128 stands for zero in the data rows.
Here are some points:
[ 81 117 118 114 130 104 114 153 209 101 123 147 141 119]
[117 142 191 111 128 146 128  76  85 149 130  92 120 129]
[ 83 112 163 157 150 109 112 178 161 117 122 148 141 119]
[129 109 129 128 135 152 111 122 140 128 135 125 115 113]
[108 118 167 141 112  44  93 177 177 141 120 149 139 130]
[117 141 134 123 131 149 146  88  83 133 125 129 101 114]
[125 153 139 122 156 128 123  93 143  87 127 157 143 120]
[152 148 100 127 138 152 120 175 194 113 111  76 110 150]
[103 148 128  98 135 139 140 142 112 115 146 133 132 167]
[122 110 148  93  82 120  94 137 179 126 138 165 131 133]
[ 77  98 186 140 136 104  75 147 142  82 134 141 131 156]
[146 126 128 106 105 133 114 111 116 131 170 105  92 107]
[134 150 125 126 124 140 125 144 109 150 125 145 113  97]
[117 147 114 151 103 123 119 156 137 137 133 132 144  88]
[139 135 132 142 137 150 123 142 127 143 130 146  73 171]
[146 122  76 122 126 106 203 137 151 130 139 146 134  80]
[139  69 125 117 104 130 107 102 101 146 125 160 114 102]
12 more points follow, each with its number after it:
[112 195  54 144 133 134 117 116  91 102 120 119 128 124] 0
[112 109 149 113 168 115 107 142 146  82 117 126 139 136] 1
[118 120 115 143 122 120 138 149 142 140 140 150 107 121] 2
[117 126  97 120 159 133 123 146 126 104 101 106 113 109] 3
[156 153  68 115 134 181 177  59  81 140 171  96 110 137] 4
[124  99 126 124  86 107 118 127 136  75 143 132 140 137] 5
[111  82 142 158 151 107 113 155 137  87 131 142 164 138] 6
[170 126 144 199 126  88 105 161 142 153 130 126 128 157] 7
[130 115 199 119 120 146 144 116  89 152 125 110 138 147] 8
[114 144 151 123 149 117 132 133 140 126  83 136 144 175] 9
[101 118 162 130 122  82 128 148 134 133 139 114 180 131] 10
[102 105 153 189 117  99  78 112 176 149 122 131 174 138] 11
Which of these numbered points is nearest to each point below, looking only along the 6 directions in which the first points spread most? Its number follows each.
[109  90 148 163 144 111 109 191 140 126 137 122 144 135] > 7
[107 112 146 153 165  95 113 161 177 124 129 127 129 134] > 6
[173 132  81 128  95 158 199  28  88 138 153 131 104 125] > 4
[132 114  83 123  88 180 177 133  96 103  97 137 117 108] > 0
[155 112 123 118 115 130 135 141 113 128 131 130 143 135] > 2
[170 132  63 115 135 207 155  79 108 139 131 123 103 143] > 4
[105 116 168 128 139  67  84 176 139 129 126 119 119 144] > 11
